[155 143 155 143 151 127  90 143 162 143 185 143] : j_490
[106 120  94 112 136 113 142 161 110 142 155  99] : j_45
[163 116 111 134 138  90 147  80 103 135  91 159] : j_785
[125 150 115 124 156 117 158 127 121 159 120 106] : j_712
[121 182 160  95  85 170 160 104 110  96 112 111] : j_368
[164  65 109 104 150  76 142  72  98 159  65 159] : j_615
[124 115 126 122 150 149 113 185 167 173 172 154] : j_636
[119 155 107  92  92 115 115  89 119  77 144 181] : j_917
[ 76 145 155 100 116 154 125 147 175 131 172 120] : j_9
places j_490: [143]
2 4 8 10 12
places j_917: [119]
1 9
places j_615: [159]
10 12
places j_368: [182]
2

[142 112 157 121 131 159 109 122 120 114 130 136 169 117 159 175 136  60
 161 123  78  92 124 155  72 171 171 150 106 174 129 111 143 170]  j_45
[114  95 114 140 191 151 160 113 167 129 167 143  96 122 138 116 149 122
 119 142 114 167 120 119 114 124 117 111  80 125 157 166 135 116]  j_593
[145 112 103 134  89 145 134 112 145 158 110 145  92 110 104 148 112 140
 121 128 131 126 105 110 122 142 176  98 161  88 116 154 134 166]  j_757
[ 96 155 156 106 127 127  98 122 138 119 107 107 127 121 117 102 125 140
 132 107 113  72 126 103 132 127 107 127 143 143 126 103 118 103]  j_368
[138 114 161 113 129 152 119 133 139 101 139 136 157 129 164 178 144 178
 160 116  63 104 125 149  78 168 156 146 104 173 129 119 149 167]  j_490
[144 112 120 136  92 142 132 114 147 157 110 128  83 115 106 150 112 142
 117 132 129 128  97 128 115 133 177  99 164  90 113 158 133 169]  j_9
[135 103 124 136 179 146 167  97 167 154 160 137 106 137 137 127 157 128
 105 135 110 168 112 121 105 110 114 118  89 119 162 164 116 118]  j_712
[136 109 158 119 131 157 104 124 124 113 135 132 171 115 154 173 140  51
 160 119  72  94 122 155  70 162 171 148 103 181 129 114 143 177]  j_636
places j_490: [104]
22 29
places j_490: [129]
5 14 31
places j_757: [110]
11 14 24
places j_368: [127]
5 6 13 26 28
places j_712: [97]
8

[ 90 128 148 130 105  97 147 159 154  91 106 128 114 127  86 135 130 173
  88 106 127 143 128 128 152 194 128 140 143 129] -> j_427
[109 128 101 127 109 128 111  86 109 222 156 128 125 120 121 133 127 105
  95 130 119 114 127 128 106 115 128  53 115 203] -> j_593
[120 128 141 127 157 183 112 148 124 193 144 128 112 116  52 204 127 114
 188 123 127 123 127 128 109 183 128 119 117 123] -> j_615
[113 128 130 130 102  93 155 145 164  79 108 128 112 126  82 134 130 181
 109  94 115 128 131 128 161 144 128 146 148 162] -> j_45
[ 78 128 114 129 156 105 143  99 151 190 144 128 103 117 127  89 129 153
  78 112 113 108 126 128 146 122 128  72 139 147] -> j_712
places j_615: [123]
20 22 30
places j_593: [109]
1 5 9
places j_593: [105]
18

[ 95  81 113 164 136  86  95 164  95  95] = j_490
[175  98 113 136 136  77 157 164 173  96] = j_917
[167  99 163  88 122  88 176 151 158 172] = j_785
[178 178 178 154  85 165  85 141 178  85] = j_757
[153 171 148  76 196 154 101 151 173  89] = j_45
[139  87 147 147  67 147 140 147 155 134] = j_636
places j_490: [95]
1 7 9 10
places j_785: [99]
2
places j_45: [153]
1
places j_490: [86]
6
places j_636: [155]
9
places j_636: [147]
3 4 6 8
places j_757: [85]
5 7 10

[145 132 109  92 103 160 140 131 115 113 101 132 126  96 138 119 108 128
 128 128 104 128 132  88 113 152 151 102 141 128 132] = j_712
[143 126 121 129 117 158 138 128 114 114  88 138 128 118 153 127 122 125
 128 128 119 126 128 131 123 132 134  93 139 128 128] = j_45
[127 115 139 138 145 126 127 128 119 129 128  89 129 147  68 115 123 127
 128 128 142 137 128 142 136 130 153 129 127 128 184] = j_785
[124 115 136  95 138 124 124 128 115 124 120 115 129 140 116 111 113 105
 129 128 137  90 128  90 134 137 149 117 124 128 118] = j_593
[140 127 130 114 134 154 135 128 144 149 199 115 128 126  94 126 132 122
 128 128 129 115 128 113 129 147 120 185 136 128 131] = j_9
[118 117 128 146 106 128 121 128 185 122 115 103 127  98  97 117 121 185
 128 128 103 147 128 150 118 185 170 117 121 128 121] = j_636
[155 108 142 106 147 184 145 128 106 121  98 108 129 140 127 109 115 115
 128 128 146 105 128 103 139  84 123 104 145 128 129] = j_368
places j_712: [132]
2 12 23 31
places j_636: [185]
9 18 26
places j_636: [128]
3 6 8 19 20 23 30
places j_45: [139]
29

[184 174  88 123  88 134 105] = j_9
[111 125 107 106 121  80 103] = j_45
[ 87 120 167 127 105 149 131] = j_712
[204 154 127 157 160 142 167] = j_785
[157 178  95 106  80 126 143] = j_490
[113 125 173 176 125 135 135] = j_757
[158 138 156 164 149 124 193] = j_368
[160 160 106 106 106 106 106] = j_427
[107 124 107 112 124 102 102] = j_615
[177 177 174 174 177  95 215] = j_636
places j_757: [125]
2 5
places j_615: [107]
1 3
places j_427: [106]
3 4 5 6 7
places j_490: [80]
5
places j_757: [173]
3
places j_368: [124]
6
places j_636: [177]
1 2 5

[155 165 117 112 113 172 150 128 160 145 171 169 127 103 182 167 159 143
 127 128 132 111 128 106 120 134 105 165]  j_636
[120 133 154 138 165 109 124 128 138 141 167  95 130 168  79 138 147 140
 128 148 159 139 128 136 148 154 141 148]  j_757
[103 123 147 186 153  76 112 128 131 134 139  67 129 158  36 128 146 156
 130 128 150 189 128 196 153 186 184 130]  j_593
places j_593: [131]
9
places j_757: [168]
14

[118 147 119 132 128 140 140 124 139 133 129 137 117 135 138 119 138 122
 126 110 146 118 139 112 126 143  96 130 120 135 121 126 122 111 117 121
 126 146 127 135 131 136 134 136 141 144 138 139 116 134 143 131 128 133] : j_427
[120 130 123 124 132 131  98 120 113 123 129 100 128 123 142 127 139 113
 130 138 167 124 129 139 120 130 119 121 132 126 113 129 136 120 138 141
 136 124 138 132 141 125 140 138 129 124 139 134 157 119 149 132 126 134] : j_917
[133 129 122 112 133 113 141 137 125 123 131 138 137 130 124 124 129 115
 133 132  95 133 139 126 123 138 123 127 133 120 117 158 115 146 128 138
 120 136 148 140 126 134 132 134 111 144 129 142 100 125  97 133 126 117] : j_757
[133 139 123 124 114 134 120 121 130 119 140 119 121 121 116 131 126 103
 127 127 163 139 132 136 123 123 123 136 127 119 140 129 127 141 145 132
 130 112 120 136 121 125 131 137 139 133 161 139 133 123 127 136 133 135] : j_9
[113 151 130 129 131 125 137 135 130 127 118 131 120 116 115 126 116 127
 129 126 159 134 130 126 137 124 150 106 138 117 136 111 117 122 103 132
 134 168 127 138 136 125 128 111 118 149 118 137 186 132 130 107 128 134] : j_785
[139 105 133 135 126 156 134 122 127 124 133 125 122 134 118 127 121 113
 123 140 142  56 126 118 116 141 129 171 118 126 108 149 138  98 122 110
 122 120  97 120 132 125 131 138 129 133  96 122 146 125 133 146 132 135] : j_45
[119 130 122 133 124 129 126 117 116 130 127 126 118 128 127 122 128  93
 128 125 142 132 134 140 119 131 121 141 125 136 135 116 115 111 126 140
 130 137 128 120 131 118 134 101 134 133 131 120 113 132 117 123 119 138] : j_615
[110 114 126 124 134 110 133 126 140 138 136 105 121 126 146 126 136 108
 130 106 133 114 125 147 138 124 105 144 128 121 115 145 137 115 128 111
 143 140 108 137 144 124 124 118 140 115 105 134  97 128 134 148 129 149] : j_368
[145 137 124 165 125 136 138 142 135 131 128 147 137 129 137 133 130 115
 133 144 122 117 135 122 123 118 120 174 136 124 139 114 143 122 127 128
 128 102 126 127 115 131 124 126 138 130 119 131 171 132 131 118 134 140] : j_636
places j_757: [133]
1 5 19 22 29 52
places j_9: [139]
2 22 45 48

[102 140 206 110  84 133 173 123 138 165 127 134 124 104 167 152 162 146
 109 135 173 173]  j_757
[108  82  53 125 137 117  76  96 173 100  87 132 153 163 103 128 103 120
 120 121 111  94]  j_9
[107  96 161 118 117  94 205 108 139 143 205 122 134 103 104 135 104 121
 118 128 119 116]  j_712
[ 96 127 118 111 143 108 116 128 131 137 107 134 138 140  93 116  98 143
 126 120 128 137]  j_593
[103 191 204 130 104 114 175 121  52 111 126 105 147 155  86 121  80 185
 135 132 114 154]  j_917
[127  93 124 131 106 116 107 115 149 128  95 112 139 121 126 134 112 151
 113 122 119 102]  j_490
[103 191 204 130 104 136 175 121  52 111 126 147 129 107 156 121 159 121
 127 155 156 167]  j_368
[149 105 102 125 117 119 125 115 122 141 103 129 125  69 125 125 160 103
 120 125 150 125]  j_785
places j_9: [120]
18 19
places j_757: [206]
3
places j_757: [173]
7 21 22
places j_712: [103]
14
places j_785: [125]
4 7 13 15 16 20 22
places j_917: [204]
3
places j_490: [115]
8

[119 132 132 145 137 125 165 137 150 122 132 132 154 137 128 129 124 128
 140 116 143 136 125 130 129 132 137 137] -> j_427
[119 132 117 145 137 125 165 124 150 122 137 139 154 137 129 129 124  81
 140 124  90 137 137 122 122 115 133 149] -> j_45
[121 132 110 115 105 122 195 120 123 109 132 149 186 129 104 139 143 113
 117 127 121 138 118 134 122 151 204 124] -> j_9
[150  99  88  90 109 109  81 121 111 128  93 136  99 131 100 121  99 166
  94 134  93 129 127 127 116 131 117 155] -> j_917
places j_917: [99]
2 13 17
places j_45: [129]
15 16
places j_427: [132]
2 3 11 12 26
places j_45: [137]
5 11 14 22 23
places j_45: [124]
8 17 20

[120  94 158  74 140 163 103 140 191 162 166 200]  j_9
[120 125 147 105 117 154 157 134 124 135 133 176]  j_712
[130 137 120 120 124 119 136 125 119 125 124 110]  j_917
[144 113  97 155 166  82  36 119  88 131 140  48]  j_615
[133 109 123 123 151 118  74 128 176 141 147 113]  j_785
[126 145  87 139 111 130 167 126  87 126 110 127]  j_427
[134 130 114 146 136 109 106 123 131 123 124  92]  j_757
places j_917: [119]
6 9
places j_917: [125]
8 10
places j_427: [87]
3 9

[140 134 150 143 145 137 111 146 152 127 153 142 136 126 125 136 118 111] = j_490
[132 124 146 143 110 124 130 151 144 123 143 143 132 143 126 133 119 107] = j_785
[128 128 134 136 122 132 128 135 133 127 133 128 130 125 127 142 126 122] = j_636
[127 119 126 137 122 132 131 126 127 128 131 135 133 127 129 130 131 128] = j_917
[145  95 149 208  90 161 153 170 144 144 150 123 144 149 128 139 118  87] = j_757
[142 102 141 199  93 141 147 128 146 117 150 124 141  96 145 128 114 128] = j_593
[ 92  97 125 158  66 150 100 105 141 131 171 203 171 144 136 156 140 137] = j_615
places j_490: [146]
8
places j_593: [141]
3 6 13
places j_785: [143]
4 11 12 14
places j_757: [144]
9 10 13

[137  59 129 130 137 129 123 123 123]  j_45
[130 130 109 130 137 137 105 110 109]  j_917
[ 58 139 130  58 139  58 139 140  53]  j_9
places j_917: [110]
8
places j_45: [123]
7 8 9
places j_45: [129]
3 6
places j_45: [137]
1 5
places j_9: [130]
3
places j_9: [58]
1 4 6

